Here are some points, one per row:
[ 14   9  28   3  35  -9 -51  -8 -68 -12 -11 -26  -9 -32 -28 -19  17  -1
 -50 -35 -13 -90 -39 -14  58   7 -29  21 -19   2  38  11 -24  11  -2  39
 -15  -4 -15  54 -10  54  21  35  -7  21  45 -67]
[ 13  11  18 -27   2  44  13  23 -21  26  12 -12  -9  28  -1  30  13  -3
  55 -52   3  10 -18 -59 -11 -22  33 -42  -4   2  31 -44 -26  27  44 -50
  -4 -68  28  44  20 -20   7   0 -43  22  44  21]
[-33 -11 -12 -20 -10 -57  -3  48  57  42 -18 -54  12  -9 -46  46 -33  -2
  49  11   9   3  13  -7  -3 -17   5  51 -16  35 -23 -15  -6   7 -44   3
  48 -25 -20  53 -23   1  -8  70   3 -15 -31 -41]
[ 46  63  -5  36  27 -23  43   7  39  16   2  -5 -11  14   6  -2  14  -8
  51  34 -22 -45  16 -16 -30  18   3  -7 -39  16 -10 -43  26 -43   6  -3
 -12  62 -71  22 -22  47  -5 -66  -7  32  10  26]
[ 46   6 -32 -37  23  19  53 -41  24  27  46  91 -39  14  41 -20   3   4
 -15 -68  44 -15  11  -6   9 -16  -1  -1  24   6 -27   5  -3  -4 -46  46
  52  19 -38  21  23 -21  32  48  28   6  -7 -12]
[-12  34  16 -22  -5  -7 -34 -64 -33  77  67 -30  -6   3 -38  10  26   1
  23 -16 -59 -14   2 -28 -19 -27  38 -24 -13  25   0  -5  28 -10  38  17
  -9  72  24 -66  -8   6 -30  11  53 -50 -17 -37]
[ 11   3  -9  13   8  48  18  16 -19 -31 -61  21   4 -45 -45 -75  13   9
  -4  16  12 -13  14 -55  -7  -1  18  26  34  29 -41 -34 -55 -50  -4 -30
  29  72  21  15   7 -21 -17   8 -25 -63   9  42]
[-16  -2  -5 -24  10 -39   9 -37  38   2 -67   9 -38  26  26 -19   4 -16
  48  17  -6   2  11 -12  39  -3  21  16 -44  29  51 101  -7 -30  67   2
 -32 -18  11  -3  48  -5  38  18 -53 -50 -51  21]
[ 26  25 -20  -7 -35   2 -55   7  45  36 -45   1 -37 -65  -9 -11 -11  10
 -23 -10  34 -25 -59  37 -11  -9   9 -27  46  12  -8  -2  -3 -17 -17   3
 -49 -58 -48 -32  35 -66  -8 -49  12 -16  32 -18]
[-55  24   8   1  -9   7   3  10  40 -30  35  -6  27 -32  -7  -1  59 -19
  36  26  42   7   8  60 -33  33  29 -42  52   7  45  14 -78  37  41  28
 -13  36 -11  18  45  25 -33  29  21  43 -10   7]
[ -9 -31  -3 -49 -21   8  15  -8 -36   3  10 -76 -18  29 -37 -26  43  25
 -26   0 -11 -39  29 -19 -26   5 -10  53  69 -15  20  40  88  28  -7 -15
 -11  13 -33  48  39 -58  12  -4  12  37   2  35]
[ -8 -35 -36   8  11 -40   5  41  47 -55  25 -19  15  -8  31 -35  43  19
   1   2  16  -1 -11 -36 -20 -22  18 -38  29 -35  26  -8  63 -55  25 -28
   3 -32  49  22 -44  18  22   9  40 -41  26 -50]
[ 29   5  37   0   3  24  26 -10  28  46   4 -43  -3  33  16 -30  15  38
  26  27  41   5  -8  42  30 103 -19  10 -25 -17  10  -4   5 -29 -21  13
 -14  -8  44 -56 -27 -30 -46  75  -1  19  26  24]
[  8 -83  36  33  25   2 -57  -1   7   2  41 -12 -42  29   4  15  75  17
 -31 -13  17   0  66  22   2  16  12 -28   0  45 -22  -3 -31   0 -38   8
  17 -26   1  -5   7  10  22 -65 -15 -42 -19  16]
[ 14 -24 -35 -11 -10   4  52  -9 -42 -47  28   0 -17 -17 -13   9  -2  40
   7  36 -13  -5 -12  70 -14 -45 -59 -53 -37  72 -23  -3  12 -15 -33 -39
 -55  -6  -1 -17  30  41  -8  44 -50   5   6  -8]
[-22  15 -66  13  20   5 -21   2 -61  12  -7 -55  44   7  28 -46  11  -9
 -30 -73  32  84 -15  -3 -39  20  42  22 -10  33   3  17   0 -32  -5 -11
  24 -35 -57  -5 -40  27 -41 -10  -3   7 -33   3]
[ 53  29  38  19 -40 -28 -26  -3  15 -11  31   4  -5  71 -48 -41 -15 -53
 -43  29  42  20 -41  48   0 -55  -4  24 -28 -22  51   4 -20  34 -13   0
  39  38  22  24  -2 -16   9 -15   0 -42 -11  25]
[-20   8 -41 -53 -25  -7  14  18  22 -35 -32 -26  58   8   5 -15 -21   0
 -12 -25  18 -53  35 -50  21  31  -9 -53 -41 -40  25 -38  -2  39 -46  47
  22 -17  18 -56  22   1 -40 -39   0 -35 -14  14]
[ 54 -39  13 -46  53  -5 -13  56  16  12  33  24  81 -46   3  -6   9  -2
   8  -2 -54 -22  14  27  -2 -33  53  52 -48 -42 -24  43 -15  -1  13 -13
  10 -14 -22 -45  23 -21  32 -14   3  27  50  27]
[ 25  45  21   7  10  -9  20  12 -68  -9   7  10  27  -5  42  10  -5   4
   1  43 -35  22   4 -21 -34   1 -52 -37  -8   6   8  49 -55 -20 -35  31
 -10 -24  14  63 -24 -97  21 -18  43   7 -31 -34]
[-21   4  13  -6   5  13  28 -25   8  25 -36   2 -26 -42  -4  31 -33  41
  -8 -22  -7   8  -6  59 -28 -22  44  13 -12 -34   3  14  23 -35 -29  41
  18  14  93  66   0  22 -45 -65 -49   9  15  -1]
[-29  10  32  15  63 -19  -3  28  -2 -14 -68  44 -14   7 -52   0 -28  -8
 -21 -16  21  52   4 -18 -32  43  20 -12 -36  40  -4 -30  48  60 -26 -22
 -16  10  42 -29  23 -16  47   6  65  52  10 -30]
[  3   5   9 -27 -30 -16 -16   4 -42  60 -42  32  29  34  48  50  14 -24
  -8 -33  20 -53 -19  59 -16  33 -29  21  31 -39 -34  -6 -10 -30   9 -96
 -11  22  28   4  28  44  44   5  12 -35 -50   5]
[ 28 -38  31 -13 -31 -18  13  -5  -6 -26 -13 -25 -56   5 -40 -28  14 -34
  42  -7  -5  24 -18 -50  -4 -23 -20 -21  -1 -82 -50   1 -35 -15 -16  -5
 -10  -4  -3 -41   5  30 -36 -27 -15  68 -64 -38]
[ 21  22 -61  55  31  22 -18 -37  18   6  16  59  29 -19 -84  13  26 -30
  21  30 -40  -2   9  10  14  32 -47   4  42 -12  35  12  45   5 -18 -13
  22 -59  20 -28   0   3   1   2 -51  25 -42   0]
[-99 -26  11   0 -16 -35  53 -14 -28  14   4  41  17  -9 -13  51  58 -41
 -23  25  58   7 -43 -26  19  -3  -2 -16 -34 -19 -21 -32  19   1  11   1
  16   9 -47  -4 -52 -46  -3 -15 -38 -28  65  11]
[ 40 -27  36  50 -30  11  53  47  -9  18   1  12   6 -85  45  24  22  20
 -10 -19   3  37  -6 -46  34  -7  -6  32   4   6  25   8  31 101  12   4
 -36   3   7 -10 -29  39 -32   0   1 -40 -37  19]
[-59  -9   2   2  -3  55 -78  15  -7 -18  64  -5 -11 -42  61 -13 -45 -38
  34  49  32  -5 -31 -38 -19 -18 -21  41 -18   9  27 -21  26 -23 -47   4
   2  30  12 -32  15  -9  30  -9 -34  37 -23  32]
[-44  52  -6  54  12 -21  -1 -49  15 -18  34  20   1  18  23 -25 -18 107
  -8  20  -5 -13 -42 -11  -1  -3  -6  20 -22 -44 -38  37 -26  67   2 -48
  26  -8  -8 -19  49  17  -2 -12 -22   2  -3 -33]
[-32  -1  22 -54   6 -51  -1  49 -25  26  16  51 -31   6  22 -18 -55  20
 -26  44 -36  17  13   9  87  -7   2 -19  64  41  48 -21  -6 -12  13 -33
  29 -25 -22 -13 -32  20 -55 -27  26  19   7  23]
[ 15   4 -39  34 -37   1 -31  14  -5   5   0  19 -14   7   7  48 -22 -28
 -58  24 -65  58  -9 -41  19  51  51 -39  -7 -42 -25  44   6 -21 -29  11
 -23  11 -37  36  61  21   8  57   0 -15  26  22]
[ -5 -60 -35  57  26  44  25  23 -36   2  12 -15 -45  18 -32  24 -79  -5
  50 -16   8  12  12  44   5  36 -48  22 -16 -45  27 -12 -21 -14  56  27
   0  15 -14  -9  20 -12   3 -26  44 -43  14 -21]
[ 16   5  79 -13 -30  32  28 -56 -38 -29 -21   3  40  -5 -10  -1 -56 -21
 -13  58  34  -3  47   1 -50 -19  12 -12  -3  -1 -14  -1  28  -9  15  17
  35 -81 -29  -6 -26  49  18  17  49 -14  22  18]
[-11  13 -55  11   7  20  -5 -32   0 -29 -34  -8  -3  16  -2  41  25  18
   7 -11  -8  -9   5   6  53 -69  17  17  11 -22  -7  20 -37 -12 -16  20
 -54   8  35 -15 -57   6  39   1  90  43  -3  83]
[ -9   4  -7   2 -45 -22 -33 -36  29 -45 -12  29 -19 -18  34   6  17 -13
 -28 -38 -64   1  50  24 -29 -13 -58  62 -39  12 -14 -68   4  14  36  -1
 -19 -32 -11  25  32 -49 -48  14  36   5  10   6]
[ 29  -7 -71   4 -27 -35   0  13  -2  25  24 -35  -5 -18  20 -24 -55 -30
 -37  14  30  -5  29   2  22  24  19 -18   2  20 -59 -37 -17  34  83  17
  10  11  43  -2 -30   4  60  18 -28  44  -2   1]
[ -7  29  22 -24 -14  10 -29   3  17 -42  13  14  40  31   0 -16 -42 -22
  77 -53  16  38  42  13  43   0 -16 -10  29  28 -62  58  35  35   2 -17
 -31  24  -8  30 -52   1 -25 -34 -19 -17  55 -42]
[ 15 -38  27  32 -29  54  27   9  58  -7 -36 -16  33  39  19  45   1   4
 -57  -5 -23 -12  -4  -9   9 -20   4   8  19  56  42  15 -13 -35  11 -16
  23  62   5 -39 -10 -19  -7  -3 -24  58   2 -72]
[-14   5  36 -14  67  14 -23  -9  26 -22 -24 -18  -5  55  28  16   0  31
  -2   8 -66  17 -53  31 -35  -1 -16 -17  60 -19  -9 -63   2  12  10  61
  -4   9 -23 -13 -46  18  25  27 -51 -42 -27  21]
There is one direction along which these points spread out most. How far along it is each point below, from 0 to 99? The average is 50, and the first point in the table lies past the average. One standard deviation of the points above along it is 16.
[  3   5   9 -27 -30 -16 -16   4 -42  60 -42  32  29  34  48  50  14 -24
  -8 -33  20 -53 -19  59 -16  33 -29  21  31 -39 -34  -6 -10 -30   9 -96
 -11  22  28   4  28  44  44   5  12 -35 -50   5] 75
[ 15 -38  27  32 -29  54  27   9  58  -7 -36 -16  33  39  19  45   1   4
 -57  -5 -23 -12  -4  -9   9 -20   4   8  19  56  42  15 -13 -35  11 -16
  23  62   5 -39 -10 -19  -7  -3 -24  58   2 -72] 57
[ 21  22 -61  55  31  22 -18 -37  18   6  16  59  29 -19 -84  13  26 -30
  21  30 -40  -2   9  10  14  32 -47   4  42 -12  35  12  45   5 -18 -13
  22 -59  20 -28   0   3   1   2 -51  25 -42   0] 72
[ 28 -38  31 -13 -31 -18  13  -5  -6 -26 -13 -25 -56   5 -40 -28  14 -34
  42  -7  -5  24 -18 -50  -4 -23 -20 -21  -1 -82 -50   1 -35 -15 -16  -5
 -10  -4  -3 -41   5  30 -36 -27 -15  68 -64 -38] 55
[ 53  29  38  19 -40 -28 -26  -3  15 -11  31   4  -5  71 -48 -41 -15 -53
 -43  29  42  20 -41  48   0 -55  -4  24 -28 -22  51   4 -20  34 -13   0
  39  38  22  24  -2 -16   9 -15   0 -42 -11  25] 62
[ -5 -60 -35  57  26  44  25  23 -36   2  12 -15 -45  18 -32  24 -79  -5
  50 -16   8  12  12  44   5  36 -48  22 -16 -45  27 -12 -21 -14  56  27
   0  15 -14  -9  20 -12   3 -26  44 -43  14 -21] 59
[-59  -9   2   2  -3  55 -78  15  -7 -18  64  -5 -11 -42  61 -13 -45 -38
  34  49  32  -5 -31 -38 -19 -18 -21  41 -18   9  27 -21  26 -23 -47   4
   2  30  12 -32  15  -9  30  -9 -34  37 -23  32] 51
[ 46  63  -5  36  27 -23  43   7  39  16   2  -5 -11  14   6  -2  14  -8
  51  34 -22 -45  16 -16 -30  18   3  -7 -39  16 -10 -43  26 -43   6  -3
 -12  62 -71  22 -22  47  -5 -66  -7  32  10  26] 55
[ 11   3  -9  13   8  48  18  16 -19 -31 -61  21   4 -45 -45 -75  13   9
  -4  16  12 -13  14 -55  -7  -1  18  26  34  29 -41 -34 -55 -50  -4 -30
  29  72  21  15   7 -21 -17   8 -25 -63   9  42] 46
[-16  -2  -5 -24  10 -39   9 -37  38   2 -67   9 -38  26  26 -19   4 -16
  48  17  -6   2  11 -12  39  -3  21  16 -44  29  51 101  -7 -30  67   2
 -32 -18  11  -3  48  -5  38  18 -53 -50 -51  21] 79
[-11  13 -55  11   7  20  -5 -32   0 -29 -34  -8  -3  16  -2  41  25  18
   7 -11  -8  -9   5   6  53 -69  17  17  11 -22  -7  20 -37 -12 -16  20
 -54   8  35 -15 -57   6  39   1  90  43  -3  83] 62
[ 14 -24 -35 -11 -10   4  52  -9 -42 -47  28   0 -17 -17 -13   9  -2  40
   7  36 -13  -5 -12  70 -14 -45 -59 -53 -37  72 -23  -3  12 -15 -33 -39
 -55  -6  -1 -17  30  41  -8  44 -50   5   6  -8] 69
[ -9   4  -7   2 -45 -22 -33 -36  29 -45 -12  29 -19 -18  34   6  17 -13
 -28 -38 -64   1  50  24 -29 -13 -58  62 -39  12 -14 -68   4  14  36  -1
 -19 -32 -11  25  32 -49 -48  14  36   5  10   6] 55
